Each run below is a few steps of one of 3 hidden systems, one row a step.
kozo, run 1:
[[-20  14 -20 -24   7  33 -14 -68  41 -45   3 -10  14 -38  37   7 -10 -27
   29   8 -45  12  18  -4  47  41   6  15  12  26 -38  33]
 [-11  20 -12 -13  16  26 -19 -74  28 -26  14  18 -33   1  55  22   0  22
   30   2 -41  13  17 -15  75  39   2  -4   2  45 -30  11]
 [  4  27  -3 -16  19  12  -8 -67   4  -9  23  32 -74  31  37  38   9  58
   19  -9 -30  16   4 -25  55  36   7  -6  -7  51 -33 -11]
 [  2  20  -8 -15   8   7  21 -41 -14  -4  37  46 -78  54   6  46   2  67
  -16 -21 -10  12  -8 -29  20  33  11  -6 -13  32 -11 -37]
 [  3   9  -2 -25  -2  -2  42   0  -6  -6  43  38 -51  71 -49  53 -12  56
  -59  -7  12   6  -8 -12 -26  16  12  -3 -14   9  -7 -32]
 [ -4   5  -1 -28  -6 -13  53  42   9 -10  23  24  -2  64 -66  31 -29  11
  -66  16  19 -10   9 -20 -51 -12  14  -7  -6  -7  12 -16]
 [-18  13 -13 -30  -6  -2  36  61  31 -18  21  -4  54  24 -49   6 -41 -36
  -38  25  23 -14  29 -18 -60 -12  14 -10  -1 -10  33  10]
 [-36  11 -14 -26   1   6  26  58  38  -4  16 -22  72 -11 -16 -19 -46 -72
   -7  40  11  -5  30 -20 -40 -12  16 -10   5  -3  22  30]]
Butu, run 2 (8 x 32):
[[  1  -9   3  19  -4  14 -34 -35 -12  18 -43 -37  -4 -59  52 -25  28  -7
   55 -26 -32   5 -17  18  49   0 -10   4   1  -2 -21  23]
 [ 10 -21   6  25 -15  -6 -27   3 -18   6 -61 -43  32 -56  18 -26  23 -44
   41 -33 -20 -18  -5  30  12 -35 -10   2   7 -35   3  31]
 [ -1 -31  -3  17 -17  -7   1  54  -7  18 -45 -44  57 -36 -17 -33   8 -55
    7   0   9 -20   5  27 -34 -47  -1   7   3 -46  18  27]
 [-10 -13   5  -1  -8  -4  24  76   5  23 -20 -30  67  -6 -35 -41 -11 -54
  -14   3  26 -18  11   3 -62 -42   5  -2  -1 -35  38  19]
 [-24   2   5 -10   4  -3  37  78   4  34  12  -1  36  24 -35 -27 -31 -20
  -23  17  47  -1  11 -33 -63 -31  17  -8  -7  -7  31  -9]
 [-18  10  10  -7  35  -1  30  50   1  40  28  27 -10  52 -14 -18 -23  18
  -25  17  49   4   8 -52 -38 -16  23 -16 -16  26  21 -34]
 [ -7  15   6   2  36   8  19  -3   4  39  34  40 -71  56  17  -1   2  67
   16  -5  25   7 -10 -48  10   1  16 -17 -23  46   8 -36]
 [  5  11  11   6  24  12  -4 -46 -25  39  16  30 -90  35  40  10  25  78
   27 -26   1  18 -10 -29  37  16  10  -7 -23  44 -16 -36]]
lopad, run 3 (8 x 32):
[[-19 -15   0   6   1   4   3  59  19  15 -26 -46  82 -39  -8 -56  -9 -82
   15  17  21 -16  11   7 -41 -35   6   2   7 -23  22  26]
 [-29  -9   2   5   4  10 -12  41  32  19 -25 -38  79 -58  17 -64  -1 -85
   36  21   8 -10  14  -1 -19 -32  -2   3   7 -17  16  29]
 [-38  -2   0   0  22  13 -18  16  37  14 -16 -27  64 -54  45 -67 -11 -64
   60  22   2  -3  12 -16  -6 -27  -4  -2  -3   8  20  37]
 [-48   7  -8 -12  29  10 -16  -2  51  12   5 -21  52 -53  58 -68 -11 -45
   63  33  -7   2  20 -37  -2 -22  -3  -7  -8  32  11  39]
 [-48  24 -15 -24  38  19  -4 -14  62   3  16  -4  41 -48  58 -54 -23 -41
   59  37 -13  14  25 -49   6  -2   3  -4  -3  43  -5  33]
 [-56  29 -19 -36  43  24  -3 -26  64 -18  25  -1  41 -31  51 -31 -29 -38
   35  34 -19  19  26 -48  10  20   8   7  -2  45 -15  27]
 [-42  27 -19 -44  33  21   8 -46  70 -39  33   3  31 -19  33  -6 -22 -31
   22  27 -17  16  28 -25  18  31   6  13   5  43 -21  28]
 [-28  29 -27 -47  18  29   6 -48  55 -46  28   8  11  -8  18  15 -32 -18
    0  11 -34  17  13 -12  28  46  -2  19   3  32 -31  21]]

Which system made each run below?
run 4:
[[-26  -4   5  25  32  13 -30  15  25  45 -27 -27  38 -63  56 -72  16 -42
   79  14   8  -6  12 -22  13 -40  -7  -7   1  17  13  25]
 [-42  11   5  -1  38  10 -16   3  39  46   8 -10  29 -40  73 -67   0 -25
   77  26  12   3  14 -52  14 -24   3  -4 -13  41  12  22]
 [-54  26  -2 -21  45  18   2  -4  58  17  29  -4  29 -31  63 -52 -19 -25
   58  42   4  18  20 -54   1  -7   5 -10 -11  48   9  23]
 [-53  34 -19 -44  36  29  12 -16  57  -7  48   7  34 -21  38 -26 -37 -33
   31  32   0  13  26 -57  -9  14   6   5 -11  53  -9  19]
 [-49  26 -26 -54  13  22  20 -27  74 -40  41   7  35 -11   8  -3 -40 -33
    1  40 -17   9  37 -34   1  25   9  -1  -1  36 -18  31]]

lopad
run 5 (5 x 32):
[[-16  23  -1 -20  23  23  -9 -59  30  -7  32  26 -39   3  57  10  -3  24
   36   8 -30  21  16 -29  68  41  12   4  -4  53 -30  13]
 [ -5  27   3 -13  24   9  -3 -51  -2   1  40  34 -80  37  37  31  -2  69
   13  -7  -8  15   0 -38  41  32   9 -16 -16  63 -24 -20]
 [  2  23   4 -15  11   7  23 -22  -4   9  41  44 -78  56  -5  28   0  80
  -15 -10   7  11  -3 -36   5  22  15 -17 -20  41 -11 -41]
 [ -1   9   0 -16  15  -5  42  22  -3  15  23  32 -38  80 -49  29  -8  41
  -53   0  29  -3  -4 -18 -32   2  16  -9  -7   5   7 -40]
 [ -9   1   1 -25  -6  -5  43  61   2  11  26  11  17  52 -54   6 -29   3
  -48  11  35  -6   9 -32 -57 -19   8 -10  -8 -10  25 -21]]

kozo
run 6, 5 rows:
[[-19 -17 -13  -3 -13  -1   7  41  20 -11 -37 -50  83 -46 -21 -28 -16 -85
   -4  18   0 -15  16  25 -36 -32  -1   2  17 -36   9  42]
 [-11 -14  -8   6  -7   4 -18  22  20  -4 -44 -47  62 -65  19 -46   7 -69
   33   8 -12 -12   9  18 -14 -30  -6   5   8 -26   5  45]
 [-25  -4  -5  17  19  10 -35   1  23  15 -28 -33  36 -69  63 -55  16 -43
   75   9 -13 -10   6 -12  15 -28  -8  -1  -2  11   4  32]
 [-33  10  -2   9  35   7 -29 -14  30  30  -6 -17  27 -59  77 -64  13 -20
   82  21  -5   6  14 -25  28 -22   0   2   0  34   0  22]
 [-39  18  -2  -2  50  15 -14 -15  48  27  24   0   7 -31  79 -55  -5  -4
   74  32  -1   7  13 -53  30  -2   4  -5 -14  55   2  15]]

lopad
run 7:
[[ 16 -19   6  21 -17  15 -28 -35 -21   3 -53 -36  -3 -40  27 -14  27  -3
   41 -40 -34  -5 -23  36  37 -10  -9   9  16 -18 -19  23]
 [ 18 -31   1  26 -39 -11 -18  29 -17   1 -59 -44  33 -41 -10 -11  15 -36
    8 -23 -16 -21   1  42   1 -33  -7  -1  18 -51   5  37]
 [  2 -22  -6   7 -25  -8  17  65  -2  -5 -34 -42  69 -21 -47 -18  -9 -54
  -24  -3   9 -20   2  35 -48 -47   2   3   9 -54  19  22]
 [-14  -5  -3  -7  -9   0  36  75   7  12   0 -21  54  11 -53 -19 -27 -40
  -31   3  32 -12   9  -7 -65 -33  11  -4   7 -32  36   4]
 [-19   6   2 -18   8  -4  37  64   7  17  21   9  24  40 -37  -6 -34 -13
  -37  26  39  -3  22 -45 -56 -16  24 -11 -14   4  34 -12]]

Butu
run 8:
[[ -3  -6   6  11   9  23 -29 -63   1  -2 -33 -21 -19 -32  57  -8  22   5
   56 -21 -39   2  -2  12  66  12  -6  12   5  19 -36  17]
 [  3  -9   0  12 -18  12 -33 -32 -10  -6 -50 -41  18 -60  45 -18  24 -27
   50 -20 -35  -7  -2  30  29  -8 -13   2  14 -15 -12  32]
 [  1 -33  -4  20 -22 -10 -17  28   5   1 -51 -48  61 -60   0 -27  11 -62
   28  -7  -8 -20   8  32  -6 -40 -11   5  22 -41   9  38]
 [-13 -26 -10  -2  -9  -3  14  66   9   2 -29 -42  77 -30 -32 -34 -11 -73
   -9   4  17 -10   9  21 -49 -44   3  -3  10 -37  21  26]
 [-28   0   1 -12  -2   1  23  71  17  16  -1 -20  60  -1 -35 -32 -35 -43
  -11  25  40 -10  10 -18 -64 -30  11  -5  -2 -21  34  16]]

Butu
run 9, 5 rows:
[[-37  30  -9 -42  35  15  31  -8  39  -8  54  34 -20  41   4  -2 -27  26
   -3  27  13  21  14 -54 -13  21  11  -6 -16  52  -8 -13]
 [-31  23  -6 -30  41  14  36  16  28  13  50  33 -11  48  -2  -7 -24  14
   -1  25  31   9  13 -57 -26   6  17 -16 -20  48   0 -24]
 [-26  25   1 -17  32   5  30  47  18  35  32  20   5  40  -3 -21 -26  -6
  -12  27  38   6  16 -52 -36 -13  18 -10 -21  31  21 -25]
 [-29  13   5 -12  30   7  26  61  18  44  31   3  25  22 -10 -31 -22 -14
   -3  33  49   1  17 -50 -47 -26  21  -4 -21   7  33 -17]
 [-35   4  13   1  24   4  20  65  19  54   8  -6  27   1  -3 -52 -19 -26
   15  31  50  -2  14 -42 -47 -29  23  -9 -17   8  32  -7]]

kozo
run 10 (5 x 32):
[[-11 -25   2  25   7   0 -22  38   9  23 -44 -45  55 -49  18 -53  13 -61
   42   5   4 -15   4  12 -10 -51  -7  -2   7 -23  13  30]
 [-21 -26   7  15  -1   4   8  70  10  36 -27 -45  61 -35  -9 -54 -11 -63
   21  12  32  -8   5  -1 -43 -45   3  -6   1 -21  28  19]
 [-28  -9  11   8  14   3  20  72   6  47   8 -15  41  -6 -15 -51 -21 -34
    4  19  51 -12   6 -26 -49 -40  20 -11  -6 -10  36  -2]
 [-18   2  13  11  29  -9  16  60  -1  61  16   5   3  24   1 -39  -1  -5
   13  16  54   0   9 -46 -37 -40  18 -20 -20  12  41 -24]
 [  1   1  23  15  35  -2  11  34  -8  77  10  25 -49  45  13 -34  13  46
   22   0  42  -1  -4 -52 -10 -29  10 -20 -21  28  25 -34]]

Butu
run 11:
[[-24  15   3 -12  38   5  25  11  14  37  38  37 -49  58   7 -12  -9  50
    3  15  28  10   3 -59 -12  -3  17 -15 -24  44  10 -27]
 [-16   6   5  -5  28   0  29  49   1  46  26  23 -10  54 -12 -11 -13  22
  -16  17  47   0   3 -47 -38 -19  17 -18 -16  15  20 -39]
 [-18   8   7  -5  21  -4  30  72  -2  41  17   4  14  33 -32 -22 -17  -8
  -21  18  47   0  10 -38 -62 -31  19 -13 -18   1  33 -17]
 [-24   4   5   0  19   0  27  75   6  40  -1 -11  45   3 -20 -47 -21 -36
   -2  15  44  -5   8 -26 -60 -39  17  -8 -17 -17  41  -4]
 [-27 -13   6   9  14   6   5  66   9  40 -11 -26  53 -24   0 -62 -14 -52
   23  16  42 -11   4 -14 -42 -39  10  -4 -11 -13  31  20]]

kozo
run 12, 5 rows:
[[ -9   8 -20 -38  -6  -5  51  14  24 -34  36  29 -17  63 -61  48 -23  22
  -67  20   1   4   6 -12 -29  17  10  -9  -5   7  -8  -4]
 [-18  30 -16 -42   4  12  36 -28  22 -34  50  34 -43  49 -20  48 -21  36
  -41   7 -15  14   2 -24   1  39  13  -6  -5  27 -21 -11]
 [ -5  29 -19 -32  12  20  10 -64  17 -31  33  33 -49  34  10  46 -15  37
  -12  -5 -29  18   5 -21  36  55   9   1   1  38 -34  -1]
 [ 13  16 -12 -25   5  17 -14 -81  16 -32   0  14 -39   9  34  49   5  27
    8 -11 -53  19  10  10  69  41  -2  12   7  29 -40   7]
 [ -2  11 -19 -16 -16  23 -17 -66  20 -45 -20  -8 -14 -25  28  36   6  -1
   25 -23 -58   7   4  18  60  35 -12  10  17   4 -33  33]]

Butu
